In the rows, 128 means zero.
The rows of T fall into 4 groups, which share some directions, and each row is roughly a mix of its group's hidden directions, except one row that fits no group.
T:
[[130 115 124  71 127 140  83 134  98  73]
 [122 125 108 116 130 115 180 104  93  63]
 [158 185 119 158 115  80 143 150  94 121]
 [109 104 144 183 103  68 159 132 130 119]
 [151 148 139 172 174 144 178  91 115 119]
 [134 151 146 211  97 125 134 107 121 145]
 [ 87 164 140 167 155 151 183 116 147 133]
 [ 84 167 126 187 132 109 104 118 140 165]
 [ 79 118 136 113 112 129 117 138  50 119]
 [102  95 176 139 160 145 140 101 183 135]
 [147 117 137  67 157 141 136 172 153  87]
 [100 137  70 113 169  76 148 116 130 121]
 [172 140 141 182 145 103 139 161  95 162]
 [158  84  88  94  88 111  95 105 141 142]
 [104  90 137 167 110 140 177  81 114 105]
 [160 157 118 126 134 124  64 179 154 116]
 [181 161 129  80  98 111 109 110  92 135]
 [181 111 185 149 142 120 134 124  84 150]
 [140 128 112 133 164 101 138 130 163 204]
 [122 102 125  95 124 148 129 127 134 213]
 [123 196 102 158 115 138 117  91 166 132]
 [154 102 101 154 108  73 119 110  74 134]
 [156 102 126 183 102 119 131 177 126 171]
 [107 168 124 116 112 108 177 142 114  66]
 [ 98 173  95 122 152 143 173 162  90 122]
 [148 115 165  89 101 118 145 154  69 156]
 [142 135 164  99  76 153 134 138  84  87]
 [113 196 144 147  96 158 151 150 160 118]
 [123 174 185 136 114 175  92 144 138 127]
 [169  78 150  85 141  97 147 131  91 137]
 [150 104  85 154 135 100 123 124 172  73]
 [100  84 167 142  94  93 104  83 138 128]
 [ 94 102 149 133 116 127 111  82 151  64]
 [134  58 151  78 139 129 126 142 100 106]
 [ 80 105 152 104 101  93 130  80 134  93]
 [120 123 109  95 133 121  89 101  82  69]
 [127 161 153  73 149 154 144 116 186 128]
 [161  93 121 147  94  92  99  83  93 114]
 [108 111 100 134 181 145 140  74 103 163]
 [ 94  91  88 166 135 148 123 148 172 161]
 [124 150 129 198 101 140 151 145 159 166]
 [128  97 143  79 124 118 121 129  59  97]
 [129 131 169 141 152 142  65 117 161 169]
 [ 53 156 132 144 106 151 120 138  88 129]
 [117 109 100  48 122 149 101 126 147 144]
 [171  70 168 132 131 121  99 130  95 154]
 [148 147 153 191 162 165 110  94 122 135]
 [113 141  73 127 178  93 117 117 159 162]
 [142 131 182 145 110 155  72 107  90 140]
 [178 175 112 164 115 107 165 131 110  97]
 [173 154 146 110  72 127 100  93 128  97]
 [159  59 139 131 120 114 118 144 118  74]
 [123 146 174 114 177 156  70 146 124 130]
 [101 153  94 134 165  81 139 155 145 175]
 [ 99 123 138  71 188 123 148  98 148 127]
 [142 177 119 179 149 168 134 130 132  82]
 [ 85  86 121 100 128 166 121 102  89 165]
 [ 97 158 149 112 122 153 128 194 163 101]
 [150 138 188 119 110 137  93 181 136 154]
 [160 174 160 136  87 166 157 141 119  95]
 [113 107 131 181 120 166 177  85 118 115]
 [101 117 115 148 105 123 212 129 109 118]
 [134 153  72 151 150  89 169 122 165 126]
 [105 133 180 170 103  80  98 118 150 117]
 [136  83 120  98 134 131  84 193 116 140]
 [117  85 107 119 160 133 159  86  85  91]
 [191 138 109  82 123 123 103 158 114  94]
 [141  77 162 109 142 140 130  97 190 122]
 [172 102 193 135 113 168 116 124 103 121]
 [190 121 136 174 112 106 169 111 149 143]
 [120 112 162 113 125 139  83 123 202 138]
 [135 146 138 141 157 149  85  78 133  71]
 [141 184 177 134 144 125 132 160 125 177]
 [107 147 166 109 115 174 116 130 104 191]
 [ 98 179 117  55 131 132 130 113 135 139]
 [163 113 133 143 186  88 107 132 131 176]
 [149 202 146 112 169 130 147 106 127 107]
 [130 179 105  96 151 124 185 144  92 136]
 [167 173 185  93 120 110 108 139 105 131]
 [172 163  99 106 166 116 121 160  99  90]
 [137 149 122  86 165 178 171 134 161 107]
 [105  58  85 108 113 137 110 102 121 105]
 [130 101 150 154  51 146 144 144 116 103]
 [134 161  71  97 121 126 106 164  79 132]
 [150 119 152  56 123 117 124 141  79 145]
 [129 130 150 187  89 145 161 165 143 158]
 [135 102 102 142  98 130 119 192 161  86]
 [130 147  98 130 156 146 179 100 189 129]
 [138  93 178 116  85 122 114 123 123  70]
 [149  80 101 163 165  99 152  91 103 133]
 [118 135 110  88 197 126 118 158 168 120]
 [117 162  73 113 141 152 103 101 161 170]
 [114 145 180 124 108 154  76 145 175 135]
 [108 159 104  83 137 126 165 174 139  85]
 [108 132 166 204 117 132 138  92 134 112]
 [117 144 162  99 125 107 151 126  57 162]
 [142 122 100  84 168 109  99  85 131  85]
 [115  97 107 182  97 173 125 129 169 145]
 [181  89 110 136 141  73  98 120 143 109]
 [140 112  59  88 117 137 176 112 126 131]
 [100 125 130  57 172 128 119 100 120 100]
 [162  88 133 182 167 150 152 129 102 104]
 [130 187  81 106 106 142 151 174 135 135]
 [167 104 133 186 173 163 130 154 123 121]
 [155 114 132 114 192 119 124 162 114  75]
 [119 128 120 190 101 153 158 102 128  77]
 [119 194 109 141  78  95 140 134 153 142]
 [132 182  68 133  96 100 129 161 121 129]
 [ 95 181 143 110 123 142 156 113  87 175]
 [111 123  92 118 167  74 125 158 178 127]
 [125 167  81  74 116 168 136 109 125 155]
 [140 151  78 140 160 116  92 108 184 142]
 [157 132 138 175  81 116 148 153 101 175]
 [124  67 166 122 145 113 179 144 102 143]
 [116  87  87 116 100  75 123 108  94 153]
 [120  93 149 170 114 135 154 186 132 170]
 [107 139 136  80 162  92 173 146 107  91]
 [172 124 104 170 111 146 120 175 128 176]
 [197 124 149 129 127 114 168 122 170 154]
 [143 138  68  61 119 154 135 143 139 126]
 [103 155 130 113  87 146  93 175 177 138]
 [170 167 109 117 165 123 102 131 187 119]
 [159 115 184 123 114 152  86 136 114 178]
 [ 93 117 146  59 158 125 127 143  97 158]
 [138 150 107 133 115 157 156 119 109 207]
 [111  84 146 130 118 207 112 136 141 117]
 [162 103 148 121 142 162 148  90  65 119]
 [128 155 130  74 115 134 101  95  92  77]
 [131 195 138  93 109 121 137  96 104 167]]

Each list below has three rows that fit no group; the rest each fit one group, if only roughly. Name those rows in the order they come.
  j_951: [ 83 158 115  72 145 110 109  93 159 135]
  j_736: [138 128 136 151  85 151  95 169 188 131]
  j_739: [113 138 100 177 133 103 195 112 105 130]
  j_531: [ 83 159 164  93 149 144 101 105 172 122]
  j_922: [132 192 112 140  88 166  97 118 112 150]
  j_753: [118 187 200 137 117 136 126 118 113 134]
  j_800: [127 164 115 163  71 128 182 127 149 119]
  j_341: [130  79 101 129  73 101 128 106  85 143]
  j_591: [141 136 127 112  76  91  86 164 170 113]
  j_666: [143 110 142  68 140 112 179 127  83 118]
  j_330: [122 132 154 182 181 107 157  98 156 125]
 => j_951; j_753; j_666
  j_529: [ 92 126 156 101 105 144 131 108  73  79]
  j_95: [124 149 151  72 117 167 122 144 138 185]
  j_60: [173  99 122 102 188 105 111 118 162 109]
  j_444: [106 128 126 142 127 184 131  69 131  81]
  j_858: [131  71 107 125 171  77 140 126  97 116]
  j_119: [117  62  86 140 142 142 152  85 144 137]
  j_399: [122 167 134 155  95 144 111 116 144 199]
  j_178: [122 174 133 136 187 149 147 106 125 177]
  j_177: [ 73 147  80 152 117 165 141 121 144  93]
  j_233: [117  97 191 139 153 157 136 102  84 117]
 => j_95; j_119; j_177
  j_804: [131 161 150  75  92 134 124  91 169 102]
  j_172: [129 130 178 137 187 156 122 177 142 136]
  j_377: [113 138 111 156 210 145 154 127 146 122]
  j_852: [147 179 146 144 128  80 119 171 118 169]
  j_345: [126 140 125  95  94 187  80 108 130 159]
  j_436: [121 125 143  99 112  98  60 157 168 136]
  j_878: [123 102 188  66 117 124 141 123 116 157]
  j_887: [142 160  63 157 154 148 139 143  96 101]
  j_299: [103 121 135 114  83 117 121 162 160 193]
  j_964: [ 90 132 167 121  78 158 132 160 172 126]
  j_986: [ 98 116 114 119 137 169  78 179 159 111]
  j_134: [102 163  76 115 153 121  67 118 133 113]
  j_216: [172 129  94 151 135  97 103  84 170 105]
 => j_804; j_878; j_887
  j_538: [158  65  93 108 134 136 116 120 111  79]
  j_74: [134 213 142 169 124 141 119 124 130 117]
  j_364: [119 127 145  94 107  92 107  90  79  84]
  j_159: [125 134 167 182 131 149 145 122  94  73]
  j_817: [170 130 158  54 116 136 117 135 115 100]
  j_48: [147 155 105 174 157 137 147 133 180  85]
  j_137: [146 136  56 141 121 116 168 171 139 119]
  j_623: [101  98  65  99 141  96 101  96 137 123]
  j_478: [149 160 130 110 133 130 143  71 169  77]
  j_546: [118  94 176 115  60 131 108 144 150 122]
  j_734: [115  97 102  70 105 118 167  97  98 144]
  j_873: [168 189 141 104 123 143  95 163 145 105]
 => j_364; j_159; j_137
  j_555: [136 150 103 119  47 131 130 156 102 114]
  j_967: [119 118 171  89 118  95 100 128  95  75]
  j_855: [136 112 110 149 113 178  86 154 129 185]
  j_696: [146 117 154 131  55 147  89 148 146 149]
  j_176: [180 152 147 141  96 119 154 141 141 188]
  j_25: [104 166  72 124 105 151 141 112 106 176]
  j_480: [117 176 137 148  72 171 118 129 130  90]
  j_89: [148 150 126 153 135  80  57 149 125 138]
  j_123: [109  74 163 174  92 104 148 108 136 141]
  j_301: [ 91 104 152  98 142 147 144 110 110  60]
  j_946: [112 137  78  93 116 173  76 143 145 135]
  j_695: [126 108 127 120 122 161  97 161 155  56]
  j_761: [144 170 164 114 172 127 135 116  96 181]
 => j_967; j_855; j_946
  j_414: [144 148 195 111 132 124 141 176  92 112]
  j_560: [137 123 139 164  51 135 103 144 150 154]
  j_380: [139 149 108  67 142  88 134 129 156 176]
  j_7: [154 141 141 132 171 174 123  73 121 166]
  j_802: [154  80 112 115 143 165 145 166  76 129]
  j_631: [ 90 152  93  75 165 141 108  96 129 150]
  j_199: [155  82 139 163 166 137 129 103 183 112]
  j_759: [108 106 148 132 113 153 113 154 169 197]
  j_151: [113 148 151 148 156 192 148  85 125 156]
  j_112: [150 113  70 137 113  62 114 123 152 127]
  j_401: [122 109  89 208 128 108 121 139 146 146]
  j_16: [101 167 153 165 123 131 113 103 154  67]
 => j_380; j_802; j_199
  j_599: [104 141 195  94 108 135 107 149 134 171]
  j_632: [187  88 123 182 124 116 104 120 148 144]
  j_978: [164 138 188 176 109 110 107 124 130  96]
  j_975: [138 168 122 104 154 104 122 151 118  56]
  j_602: [144 118 126 170  84 144 145 110 114 194]
  j_849: [166 156 122 168 128 164 125 120 118 193]
  j_754: [168 137 173  91  88 124 155 125  83 122]
  j_383: [ 74 175 121 111 128 183 148 122 144 108]
  j_969: [163 126 143  77  75 134  85 133 126 155]
  j_924: [129 154  79 176 116 143 132 144 150 183]
 => j_599; j_969; j_924
  j_746: [162  85 122 102 183 118 140 135  85 154]
  j_949: [139 102  97 136  85 151  85 154 158 172]
  j_305: [ 85 103  72 113 150  96 116 141  88 144]
  j_354: [131  75 113 138  65 108 140 108 112 163]
  j_109: [135 120 199 107 120 178 113 155 112 142]
  j_284: [125  92 113 118  91 167 104 183 132 164]
  j_378: [107 135 156  65  94 133 148  96  96 102]
  j_700: [148 130  81 109  95  65 140 122 117 163]
  j_765: [ 94 160  66 112 100 119 143 174 123 132]
  j_570: [101 174  93 142  68 131 130 136 168 136]
 => j_284; j_378; j_700
